In the data rows, the value 128 means zero.
Every row has a hidden score. In each pair, how much higher is the second row's than the first's? 20 means about the same, 40 much higher and 0 much lower. The score is a weighted sum of the row's numbers plus the product of two more (or one squared), each taken from its middle value.
[123 126 96 145 139 123 140 118 162 106 169 98 170 159 144 154]
[136 109 153 145 101 166 133 127 109 128 107 153 77 93 122 130]: 26
[130 143 140 117 104 140 127 158 87 122 133 149 98 124 115 125]
[106 105 135 129 109 125 141 131 124 134 125 141 125 126 104 121]: 19
[122 139 120 88 114 113 144 149 92 151 124 137 111 103 118 123]
[162 121 125 174 158 201 138 144 107 117 144 133 66 58 135 143]: 11
[130 125 117 117 117 131 120 122 124 138 100 136 126 130 125 124]
[110 113 169 136 118 174 109 134 136 139 144 131 90 123 108 127]: 26
[134 121 111 149 135 157 123 129 146 111 140 100 132 128 129 148]
[140 138 107 118 160 122 186 96 140 137 148 117 132 110 155 164]: 28
[112 149 125 128 131 116 118 131 171 132 133 87 167 164 143 131]
[120 147 128 137 138 102 113 115 149 141 116 133 134 118 111 136]: 16
[149 105 85 164 148 123 157 108 135 90 143 101 121 127 153 158]
[172 180 115 144 166 141 171 146 134 132 147 112 120 104 178 164]: 24
[169 140 110 150 173 140 141 135 154 118 161 96 130 116 173 155]
[131 157 133 124 149 104 152 122 123 124 150 124 109 137 139 142]: 24
[123 137 125 145 151 101 124 124 145 131 158 105 155 146 138 152]
[182 124 105 154 150 174 137 148 113 132 131 126 142 135 164 141]: 33
[137 147 141 102 126 145 133 146 94 114 127 146 92 130 113 109]
[128 132 99 133 140 127 119 129 135 115 182 115 139 158 131 132]: 9
[103 125 149 117 145 112 130 124 119 144 100 139 106 101 105 118]
[155 136 106 130 154 116 179 103 143 135 137 127 131 111 161 161]: 27
[154 125 95 167 158 153 146 111 189 121 164 99 152 144 166 175]
[99 142 135 116 123 129 122 138 144 153 141 139 137 138 116 120]: 21
[112 117 135 96 112 130 104 113 118 135 134 131 125 93 104 111]
[147 146 121 117 146 167 144 128 122 99 129 139 117 93 143 139]: 24
[128 138 91 160 166 128 144 127 180 123 162 106 181 143 156 133]
[109 135 157 73 117 88 153 142 73 170 129 140 128 126 104 91]: 22
[116 137 134 110 142 92 136 150 103 150 138 146 115 118 108 121]
[124 124 138 95 142 118 144 111 135 157 114 148 121 132 121 127]: 24
[121 121 134 147 115 136 96 134 109 118 88 151 133 136 113 111]
[150 142 123 154 150 146 147 113 133 110 119 140 114 86 163 156]: 18
[171 136 80 164 157 173 162 113 117 104 156 109 117 105 167 171]
[123 125 119 107 135 117 136 134 129 139 131 146 128 132 130 113]: 17
[139 127 75 159 135 143 150 103 169 108 167 111 153 140 149 172]
[179 115 110 141 132 167 169 127 75 136 153 152 89 89 155 142]: 37
[137 138 139 90 128 107 128 130 127 160 114 164 119 151 132 120]
[139 156 116 164 168 140 138 130 145 133 142 133 113 104 155 160]: 16
[127 137 116 139 124 134 121 106 156 150 103 140 115 133 138 128]
[115 129 168 99 103 111 107 160 72 130 89 167 88 99 85 89]: 19
[144 124 102 134 125 123 194 88 139 123 165 109 147 120 149 163]
[151 125 133 159 132 122 137 138 156 117 130 111 138 109 158 161]: 12
[133 144 174 113 110 118 110 171 125 146 124 148 106 121 118 108]
[94 142 136 101 123 108 131 145 149 158 116 138 126 143 99 111]: 16
[136 114 125 118 123 138 112 127 159 120 139 119 154 174 125 112]
[113 108 145 103 123 100 120 110 134 139 85 145 132 135 110 110]: 19
[133 163 119 106 177 110 144 122 148 131 131 120 129 123 155 121]
[155 129 113 172 139 177 115 119 137 126 136 134 126 112 140 132]: 19
[114 147 151 102 100 90 149 140 82 170 106 160 102 93 109 106]
[157 148 97 153 169 157 161 131 143 112 168 124 131 116 173 168]: 15
[140 128 157 93 138 91 109 156 90 144 91 153 108 133 108 97]
[102 127 168 99 88 98 103 109 126 157 93 127 120 128 83 86]: 19
[115 109 127 139 116 140 98 116 135 106 124 114 157 149 118 127]
[109 113 157 104 79 111 115 135 74 147 116 159 98 98 99 89]: 21
[128 120 98 143 155 111 140 94 162 93 171 119 183 185 164 155]
[102 117 135 130 98 105 106 142 122 146 123 159 124 147 108 108]: 20
[148 137 93 163 159 145 139 152 114 106 126 130 147 139 149 145]
[130 139 131 130 122 149 146 117 122 118 118 99 94 89 111 125]: 18
[123 139 61 163 160 112 157 114 157 129 172 101 188 129 148 157]
[117 127 157 122 122 141 118 131 120 122 113 125 122 110 111 124]: 8
[135 123 129 130 134 131 143 99 150 128 123 118 140 135 134 129]
[152 127 125 91 131 112 148 148 123 144 134 133 131 134 139 114]: 25
[105 117 167 93 105 96 131 138 93 160 95 140 117 99 88 93]
[157 110 147 152 136 139 141 132 128 133 117 140 108 110 132 125]: 22
[126 142 134 95 137 87 126 127 111 154 105 164 151 144 116 100]
[70 107 156 135 91 141 73 111 150 129 104 121 142 148 93 98]: 25
[124 131 108 139 136 130 155 97 156 111 150 72 160 160 137 143]
[140 109 151 136 108 141 136 103 105 117 134 139 136 139 124 123]: 26
[127 121 100 158 106 108 148 126 113 124 131 111 143 135 141 146]
[166 151 103 125 142 127 126 149 103 122 102 155 98 97 145 138]: 19
[165 142 115 163 156 155 141 103 148 109 129 119 105 105 149 158]
[100 106 177 97 117 120 118 117 112 130 119 146 79 116 85 90]: 34
[157 122 96 135 159 148 140 131 141 120 128 142 125 118 155 139]
[145 128 128 145 115 155 105 134 115 113 135 122 125 122 139 138]: 12
[144 139 134 167 114 170 141 117 153 117 146 111 123 103 130 135]
[109 119 101 128 110 121 145 81 137 132 173 88 172 173 141 160]: 18
[102 91 167 154 111 133 72 153 151 137 103 121 135 155 110 92]
[148 123 157 148 114 171 117 121 130 113 116 110 81 98 129 125]: 17
[125 148 82 149 203 114 131 141 145 112 161 75 170 134 167 162]
[125 109 124 103 110 123 141 101 117 124 115 113 123 132 123 108]: 26
[124 107 95 127 129 119 145 103 151 123 131 131 156 147 143 135]
[106 131 144 107 121 119 125 145 102 136 94 137 108 105 97 106]: 16
[118 137 140 133 129 107 160 90 156 150 117 136 146 132 125 135]
[146 134 131 121 171 102 119 151 153 134 123 136 137 122 135 117]: 18
[105 133 114 144 131 113 143 95 136 116 155 99 161 160 135 155]
[185 129 125 186 147 220 178 148 74 93 136 146 48 52 155 170]: 26
[98 107 113 127 114 94 110 121 156 128 139 134 179 182 121 121]
[157 166 113 128 125 135 163 98 121 130 160 109 113 111 158 148]: 24
[154 151 134 104 144 93 159 156 106 126 148 149 134 152 171 152]
[163 153 98 186 176 137 130 142 152 97 156 120 152 103 165 160]: 14
[148 99 113 162 137 144 120 117 142 90 151 104 122 132 144 150]
[108 135 152 91 140 102 141 130 128 151 110 163 109 123 101 103]: 28
[107 118 148 105 113 88 124 136 134 155 104 135 135 117 92 101]
[99 118 155 130 135 160 120 146 140 137 121 105 123 135 122 115]: 26
[159 145 118 178 152 137 111 125 149 121 146 116 159 118 144 149]
[155 122 109 152 132 172 128 135 133 97 172 106 134 136 138 150]: 21
[131 126 100 177 159 184 123 107 188 102 157 84 117 114 149 172]
[142 159 143 110 137 135 150 147 59 128 126 156 79 52 139 136]: 25
[184 122 89 165 167 151 155 167 137 118 153 100 149 136 184 179]
[111 89 118 152 119 147 140 116 105 109 138 109 112 110 105 149]: 7
[138 161 98 153 164 145 141 121 147 111 148 99 126 118 147 158]
[153 129 141 96 126 139 120 149 82 128 107 150 82 111 112 103]: 25
[106 123 119 130 122 133 97 118 140 111 126 121 117 163 108 134]
[149 153 93 107 171 147 148 114 116 113 152 126 138 117 142 131]: 19
[140 133 112 158 124 156 148 138 124 121 122 129 104 113 136 139]
[130 140 137 97 139 111 131 161 108 128 124 155 107 135 131 114]: 19
[130 127 105 150 144 133 147 95 171 125 135 118 153 154 137 163]
[128 130 139 95 106 158 98 131 130 144 122 180 117 160 122 123]: 26
[139 114 146 130 120 121 138 125 118 139 117 128 103 86 133 117]
[116 136 108 121 129 118 150 156 132 149 125 148 125 119 133 111]: 32
[74 130 161 105 103 106 82 143 134 155 100 137 155 162 93 81]
[120 126 163 104 86 126 108 126 84 147 108 179 118 90 91 97]: 14
[127 115 101 163 147 159 145 133 145 113 144 123 122 106 140 150]
[159 130 135 129 145 148 130 135 98 102 134 120 119 91 138 145]: 16
[149 126 114 141 139 135 115 125 136 120 146 121 155 159 161 141]
[124 114 135 96 130 100 145 118 83 123 147 153 110 103 116 134]: 17
[116 145 132 121 108 126 114 145 126 115 105 157 115 135 119 109]
[90 117 101 130 105 106 105 121 165 138 125 119 172 172 112 122]: 16
[130 109 117 108 124 110 152 111 126 146 138 154 129 128 125 123]
[132 117 150 130 118 155 102 121 119 115 105 148 127 133 117 109]: 22
[175 164 105 175 202 154 171 138 128 130 154 129 133 85 177 160]
[161 135 89 144 170 131 177 135 129 137 144 119 149 102 173 170]: 36
[151 126 95 164 154 135 149 128 141 94 147 121 148 125 166 164]
[146 123 157 99 141 122 135 117 113 136 109 150 101 125 120 104]: 29
[104 119 123 104 129 100 95 127 114 131 125 136 171 176 112 110]
[103 138 137 126 138 111 106 133 151 137 99 128 152 159 123 123]: 25
[110 101 142 108 121 132 110 124 110 114 113 154 107 94 87 115]
[150 135 120 165 154 164 164 112 136 121 164 130 132 110 153 152]: 23
[71 137 179 96 86 73 73 148 136 155 103 140 144 151 75 71]
[158 165 128 113 144 136 144 147 119 134 135 133 141 111 154 136]: 13
[123 121 115 157 123 145 127 114 159 123 135 117 142 129 145 143]
[106 148 171 113 109 115 94 159 121 159 79 131 102 100 95 82]: 23
[99 133 129 121 133 95 150 99 140 163 137 104 189 142 142 144]
[135 112 112 143 142 102 139 136 154 144 133 139 132 137 135 141]: 22
[169 127 122 165 155 191 145 123 150 102 173 108 125 132 178 179]
[126 116 114 153 137 146 53 134 169 96 127 101 150 124 143 128]: 13
[107 127 158 114 113 110 115 151 99 128 100 146 119 132 91 104]
[140 131 105 130 144 93 140 115 168 137 118 99 162 151 154 150]: 16
[117 126 108 177 136 151 103 133 128 106 144 111 131 101 133 136]
[70 124 178 86 74 107 100 104 120 176 115 135 125 148 73 77]: 29
[149 165 135 113 154 128 105 146 123 140 101 129 119 97 145 108]
[138 129 125 135 128 137 146 101 130 138 121 147 106 93 138 130]: 23
[147 135 113 148 163 123 122 118 147 130 140 102 143 134 154 152]
[164 117 79 135 152 131 142 121 134 122 163 104 166 151 160 146]: 31
[93 127 132 116 114 126 128 101 148 152 127 138 157 168 91 98]
[162 134 122 190 178 154 144 136 146 94 160 112 115 117 169 172]: 19
[142 137 88 165 163 145 163 127 155 95 167 91 123 120 152 174]
[179 122 112 177 143 185 136 113 114 89 164 120 121 96 169 183]: 19
[129 131 128 114 122 116 163 95 134 135 130 114 131 131 137 142]
[122 146 119 155 120 142 119 114 154 123 158 86 164 148 145 154]: 16
[150 162 178 115 131 127 110 136 105 136 111 160 102 105 111 112]
[148 139 119 130 135 149 131 122 155 127 135 103 133 145 143 131]: 6
[91 113 121 110 102 76 136 144 125 155 129 135 127 144 89 104]
[139 152 72 153 171 124 161 140 153 103 167 84 161 146 179 169]: 18
[98 135 129 91 100 79 117 148 124 170 126 149 167 181 113 103]
[60 112 151 70 125 78 106 122 141 150 91 119 172 183 99 98]: 22
[103 120 100 156 107 114 131 118 170 131 138 93 167 178 128 154]
[125 127 118 135 127 128 139 117 117 123 122 136 104 117 119 128]: 22
[105 92 121 129 98 131 128 93 142 91 104 110 167 170 122 131]
[63 108 166 115 90 99 124 114 128 162 103 168 109 140 68 72]: 24
[144 119 111 138 155 140 159 112 137 95 125 147 119 79 144 143]
[150 106 99 148 159 166 167 110 160 113 159 89 124 138 170 161]: 23
[107 121 145 124 110 132 123 114 167 129 152 125 153 151 120 118]
[142 130 122 140 141 131 135 147 119 151 142 120 129 123 138 139]: 20
[133 142 111 171 166 136 151 134 176 113 159 81 162 160 178 175]
[130 128 166 109 117 107 123 128 104 138 119 136 133 153 107 101]: 30
[129 148 115 157 167 145 127 81 186 132 143 96 128 131 156 160]
[152 116 119 170 132 163 140 109 127 93 127 100 121 131 143 151]: 21
[110 92 123 140 109 122 156 118 101 117 134 125 105 126 107 145]
[158 97 149 162 95 172 115 131 113 91 133 119 86 98 145 144]: 21
[152 110 154 130 106 154 122 139 114 98 112 125 104 118 127 125]
[108 94 145 105 119 111 93 120 98 131 119 157 109 144 93 107]: 15
[108 105 128 124 102 121 98 104 149 124 138 111 165 168 115 114]
[144 129 126 103 146 91 152 148 101 128 134 166 112 117 145 138]: 23
[126 116 103 140 145 150 145 123 131 96 194 113 132 144 151 150]
[108 132 148 102 118 112 95 168 104 152 89 172 117 102 110 88]: 25
[118 131 162 106 117 121 115 127 137 133 125 132 125 127 115 118]
[139 115 168 101 118 134 125 148 85 138 112 152 94 112 125 111]: 19
[128 163 162 130 152 130 66 138 125 122 89 102 113 118 115 101]
[113 145 157 81 119 95 118 133 92 157 99 149 111 114 108 110]: 2
[138 121 98 153 158 108 143 140 151 117 159 128 145 142 159 151]
[93 131 170 64 87 81 114 191 84 204 64 160 133 134 85 57]: 32
[130 154 79 162 157 126 103 152 146 112 142 110 167 159 160 153]
[135 151 97 109 139 106 129 103 151 132 109 136 176 148 143 142]: 24
[131 130 116 143 147 135 125 105 154 109 139 113 157 126 148 171]
[132 130 108 149 132 130 142 115 142 127 145 136 107 104 127 142]: 25
[149 119 81 158 171 152 163 91 173 89 175 101 143 117 174 191]
[121 130 151 138 120 163 96 89 127 119 130 128 132 130 125 128]: 32
[140 125 135 121 113 132 150 106 84 159 107 156 91 98 131 132]
[109 127 156 135 98 140 93 137 122 122 71 138 88 140 97 99]: 23
[127 118 137 92 103 133 170 104 105 139 140 138 91 110 119 138]
[124 129 158 130 88 124 100 151 74 113 105 165 68 78 97 110]: 16
[123 110 139 123 126 124 116 140 110 103 138 136 113 134 114 111]
[167 156 102 164 151 141 136 144 121 110 136 135 108 113 156 134]: 18
[121 131 104 123 169 71 165 107 145 118 137 121 152 122 128 149]
[116 141 122 114 145 130 151 116 148 112 105 116 129 126 136 138]: 26
[76 155 135 101 97 100 106 138 112 162 113 131 130 149 90 94]
[154 115 110 162 126 188 142 83 143 105 165 80 96 98 149 172]: 17
